Each named move below is a turn or a mirror, shown by a few rows before and after it. Which moves, in which order, take the first row of each later pair to the second? The first pair is answered.
move J871:
[  3   8  -7  -4   5  -5  -1  13  -5 -10   7   2   4  10 -13   4  20  15
  20  10   6   2   3  -3   0  -6  10   4  -5   0  -1  -4   6  -4 -16 -11
  -4   4  -2]  ->  [  2   8 -15   4   9  -2   2  11  -4 -10   3   4   0   6 -13  13  16  15
  13   7   2   6   3   1   3 -10  13   9   0  -1  -3  -7  12  -1 -13 -11
  -8  -6  -5]
[ -5  12   0  -3   2  -7   3  -7   8   4   7  -1  16  29  -5  -9  -3  -4
  21  17  -6   1 -17  15  -8   6  -4   4  -4   9   5  19 -32 -15   1  11
  23  30   7]  ->  [-15  11 -26  26  18   6  17  -6   8   6  -3  -8   0  19  -4  19 -18   2
  -6   6 -16   6 -10  27   5  -5   3  19   7   4  -2   9 -15 -10  11  18
  13  -4  -6]
[ -9  -9  16   5  -3   3   4   2  -5  -2  -2   3  -4   8  10   3  -5 -12
 -15   2  -7  -3   4  12  -6  -3 -17  -8   1  -2   4  -2  -7   8  16  -1
  -7 -12  -6]  ->  [ -7  -9  23  -2  -5  -1   3   2  -7  -3   0   3  -2  11  10  -6   0 -13
  -9   4  -4  -4   2   9  -8  -1 -19 -12  -3   0   5   1 -11   8  13  -3
  -3  -5  -2]
[ -3  12 -13   3  24  -9  -5  26  -8  -6  11   7   2  22 -27   8  -1  26
   1   7  -7   1   3 -10  -6 -10   6  10   1  14  -6  -8  21  11 -19 -15
 -12 -10 -19]  ->  [  2  14   0  -9  18 -13 -10  26 -10  -7  15  10   8  26 -28  -4   7  24
  14  10  -2  -3   1 -12 -10  -8   4   4  -3  15  -4  -3  15   8 -24 -20
  -6   5 -13]
move J813:
[ -8   4  12   1  -2   9 -10 -13   2   5  -5   6  -8   0  12  10  -6 -14
 -15  -2 -15  -5  20   1 -11  -5  -7   8  -1  -8  -2 -14   4  -8   9   9
 -16  -7 -14]  ->  [ -3   6   9  -1  -9  18 -12 -21   0  -2   6   3   1 -15   8   4  -4 -10
  -4  -1  -7   3  21   1  -1  -8  -3   7  -2 -18  -6 -10   7 -15   5  17
 -13   4  -4]
[ -3   9  -2   7  11  13   8  -3   3  -3   4   5   2   3  -2  17   2   4
 -16   1  -7   8   8  -1   5   1   3   3   1  -8  -3  -8  18   1   7  -7
  -4 -18  -8]  ->  [ -2  10  -5   6   9  16  10  -5   0  -4   8   5   6  -4  -4  13   3   4
 -10   3  -4   8   6  -1  10   0   5   6  -1 -12  -5  -7  20  -3   7  -2
  -1 -10  -2]
[  1  -4  -5  -5   5  -9  -4  14  -1  -3  -3   2   9   0 -12  -1   8  13
   7   3   6   1  -9  -8   2  -5   1   1  -1  -1   0   1   6   1  -8  -6
   9   5  -1]  ->  [ -1  -3  -3  -2   8 -10  -5  18  -5  -2  -6   2   5   4 -10   1   5  12
   3   2   2  -1  -7  -8  -2  -4  -1   2  -1   2   0   0   4   5  -5  -8
  11   0  -5]
[ -6   2  18   5   1  12  -1   2 -10  15  15   6  -8  12  15  20  -4  -6
 -14   1  23  -8  22  -4   7   8  -3   2  14  27   2 -12 -18   9   7  21
 -22 -39 -14]  ->  [  5   6  10  -1  -8  24  -5 -17 -10   3  31   4  14 -10   8  10   0   0
   8   2  34   5  20  -3  24   7   7   4  11   9  -5  -3 -15  -2   1  32
 -15 -19   3]
move J985:
[  4  -9   5  -2  -4  -7   5   3  -1   2   1  -3  -2  -5   7 -10   0  -3
  -4  -6   3   5  -1  -3   4  11   6   3   2  -3   4   9  -5   1  -5   9
  -1   8   5]  ->  [  1  -9  -2   7   1  -5   9   7  -3  -1  -1  -4  -7  -2   5  -4  -3   0
 -10  -9   3   7  -1  -2   7   7   7   4   5  -4   2   8   0   5  -6   8
  -1   2   1]
[  1   0  11 -11 -14   2  -6 -18   5   6 -11   1  -6 -12  20   0 -11 -12
  -3  -1  -6 -11   9   3  -5  15  -7   0  -4   4   5  -2 -15   1   9  11
   2   4   0]  ->  [ -4  -3  -8   6  -2   6   4 -11   0   5 -16  -1 -15 -13  13  14 -17  -4
 -15  -8 -10  -6   8   5   2   7  -3   8   1   4   4  -4  -2   4   9  13
   4 -15  -8]
[  1   5  13  -4   7 -10  -6  15  -3   0  -3   5  -8  23  -3 -18   7   4
  15  12   6 -10  -5 -13 -16  10  -5  -7  -6  12  10  -3  -8  -2 -16 -18
   1  11  -6]  ->  [ -5   3  -5  12  20  -9   5  25  -8  -2 -12   4 -17  22  -7  -3   3  13
   1   4   1  -2  -7 -10  -5   2  -1   1   1   9   7  -7   5   0 -18 -14
  -1 -12 -15]
[-16  -4   4  -5 -17   0   7  -1 -11   7 -20  -8  10  27  -3   7 -15   0
  -8   5 -13  15   2  -6 -22   1  -4  22  -1  -7  -7  -5  10   7   2  -9
  -6  -9 -22]  ->  [-14  -2  13 -15 -23   0   2  -7  -9   9 -17  -7  13  28   1  -2 -12  -6
  -1  11 -11  12   1  -9 -26   6  -6  18  -4  -7  -5  -4   3   4   3  -9
  -6   3 -19]
move J127:
[ -3 -20 -11  18  -9   4   7   3  -3   0  -7   0  -3 -29  17   3 -17  -2
 -13 -20   1   5 -12   0  10   7  -8  -8   5  -8   3   7 -16  -2  10  23
  12  -9  10]  ->  [  3  -4   9  -7 -22   9  -6 -15   0  -3   8  -2  14 -32  10 -11  -4  -1
  15  -3   4   1   3   0   0   8  -1  -9  -3 -10   1   6 -19 -10   8  16
   3  23  20]
[ -2   9  14  -1  11  -4   0   8   7   2  -8 -13 -17   2   7  -8  10  -1
 -12  -4  -8  -1   2  -1  -4  -8  -8  -6   5   0   9   1   4  31  19  -8
 -16  -5   4]  ->  [  3   0   1   7  12  -6   3  16   0  -2  -5  -9  -9  -3   2 -12  10   6
  -6 -14   4  12 -16  -9  13  -7  -7  -9   6  -5   8  14   8  28   5   1
   2  -4  15]
[ -4 -23 -19  14   4 -22   3  31 -12  -3  -6   5 -10  10 -11   4  -1 -18
 -16 -10   9  -4 -19 -22   6   7  -8   5   8  16  10  11   3   4 -13   4
  28  -1   4]  ->  [  5  -1   6 -22 -12 -15 -15   9  -5  -9  16   4   9   5 -17 -15  16 -15
  17  12  11 -10   1 -21  -7  10  -3   6  -1   8   5   8  -3  -6 -16  -6
  14  40  15]
move J933:
[ -8  -7  15   4 -10  11  -6 -17   5   7  -3  11  -2 -23  19   1 -10 -38
  -3 -30   7  -6   3  12  -4  24 -10  -2   7  -1   5   5 -40   1  11  21
   6   9  10]  ->  [  1  -9  20  -7  -8   2  -7  -8  -1   4   0  14   6 -13  11 -10   0 -32
   9 -28  14  -8 -10   4  -6  27 -14  -9   1   2   5  15 -42   0  -3  14
  17  22  19]
[-18   9  -6  13   8  16  -7  -8  -1   3  -2   5  -4 -11  10  -8 -11  -4
  -2 -10   6   7   5  19   8  -8  -6   9   0   1  -1  -8   1  -9  13  19
  -3  -9   9]  ->  [ -9  11  -1   5   1  12 -11  -9  -3   0   7   8   8 -12   5 -22  -5  -4
  11  -7  13  10   0  11   8  -6  -4   5  -5  -3  -1   1  -2 -14   5  18
   4   5  20]
[  0 -11  -1  15   3   2  -3   2   2   3   0   3  -6  -9   3  -5  -7  -2
  -1  -8   6   3 -13  -3   8   9   0  -1   6  -4   4   1  -9   0  -3   9
   7  -6  -1]  ->  [  2 -10  -1  13   2   1  -5   1   3   3   1   3  -6 -10   2  -7  -6  -1
   2  -5   6   2 -12  -2   8   9   0   0   5  -3   3   0 -11  -1  -2   9
   9  -6   0]
[  9   7  -5 -10 -17  -5  -4  -4 -14   5  22   4  13  -8 -25   9   0  -9
  25  17   7   7  -7   7   6 -10   9  12  -5  -4 -15   0  22  -9   5  -1
  -6  10   7]  ->  [ 10   2  -5  -9  -9 -16  -2  14 -20   5  17   5  10   6 -28   8   4  -3
  22  18   7   5 -14   1  -1 -12   5  11  -5   0 -11   2  25  -4   0  -9
  -4   4   2]
Then:
Between the rows of a pair lie two moves.
[  1   7 -13  -2   0   9   0  -9   1  -1  12  -1   4   0  -4  10   5   6
 -18  -5   7   1   6  11  -1  -4   3  16   5  -2 -13 -19   9   3   1   4
 -10  -3  -4]  ->  [ 10   5  -2 -16  -8   4  -6  -5  -1  -4  17   2  16   2  -6  -6  16   3
  -3  -5  15   2  -6   5  -1   2  -1   8  -2  -1 -11  -8   1   1 -10   3
   3  15   8]
J127 J871
[  5 -18 -11  16 -15   8  -3 -16   1  -1  -5 -13  12 -25   8  -8 -19 -11
   3 -13  13  10 -17  -1  21   3   0  -8   2  -4  -8  23 -21  -7  -1  28
  14   3  16]  ->  [ -5   0  26  -6 -14   0 -11 -15  13  13 -18 -13 -11   1  18   2 -18 -25
  -9   5 -10 -18  12   7 -21   6  -7  -9   1  17   0  -2 -27   5  20   5
 -18  -2  -6]
J127 J813
[ -2  -3   2   5   2   1  11  11  -8  -5  -3 -18 -10 -17 -11  12  -5  -7
  -2  -3  -7  -6  24  -5 -10   3   0 -16  10  10 -26 -22   9   4   4  -5
  15  -2  -3]  ->  [ -1  -7  -2  10  -1   6  10   5  -8  -6  -4 -20  -6 -26  -8   9  -7  -6
  -1  -7  -3   1  20  -6  -2   4   1 -15  10   5 -26 -14   7   0   3   1
  21  -2   2]
J933 J127
[ -4   5  -1   1  -4  16   0 -11   4   4   4   0   7 -13   2   3  -9   1
   6  -2   5  -3   8   2  -3   5   1  -3  -3  -7  -6  -6   0  -3   4   4
 -11   6   2]  ->  [  1   1  10  -6  -7   7  -3  -6   5   7   2   3   9  -5   1  -5  -5  -6
  10  -1   9  -6   1  -1  -7  10  -4  -9  -5   0  -2  -3 -10  -3   0   3
  -3  12   5]
J127 J871
[-15  -3 -16  16  -9  20   5 -30   8  -1   1   7   3 -19   3  12 -19 -12
  -5  -3  -3  -4  14  11   8 -10  10   8  17  -8  -5 -23  -7 -15  12  10
 -19  -8   3]  ->  [  3  -2   6 -14 -19   4  -7 -23   1  -6  11  14  27  -6  -6 -19   1 -10
  26   7  12  -8  -3  -6   1  -2   3  -7   3  -4  -2  -5 -19 -19  -9  -1
   0  30  23]
J985 J933
[ -3  -5  -1 -21   9 -12   2  -8   0  -2 -10   2  -9  17   6  -8  -9  -8
  -6  -8  -1   8  13 -14 -29  14 -10 -16  -4  24  16  -2  -7   8   1 -13
  -2 -15  -9]  ->  [ -5   0   0 -21  -4   1  -2 -33   7  -3  -4   2  -1  -3  15  -6 -16 -15
  -1  -8   0  10  25  -8 -20  17  -4 -13  -6  13  12  -6 -11   4   8   1
 -10  -8  -2]
J933 J933
[  5   3 -23   9  20   4   2  16  -6 -10   3   0  11   7 -28   6   8  27
   3  -1   5  13 -12  -3  10 -16  14   6   6  -5   1   4  27   1 -15 -10
   3  -9   1]  ->  [  1   3  18 -15  12 -19  -4  26   0   3  -6   3  -1  35 -13  -5  11   5
  -2   9  -2 -14 -10  -5 -23  -2  -7  -8  -1  16  13  -1   0   4  -7 -23
  -1   1  -8]
J985 J813
[-13   0  -8  -4 -16  13   2  -3  -5  -9   5   2   4 -11   8 -11   3  -6
  16 -12   5  -3 -10  -3  19   4  -5  -3  -3 -17   2  18  -7  -7  11  13
   8   2   8]  ->  [-13   9  12 -21 -18   6  -4   1  -2  -7   7   4   3   2   5 -15   8 -10
  21   2  -1 -16   1  -5  -2   5  -7  -5  -7 -11   3  11 -10  -4  10  -1
  -3  13   2]
J127 J933
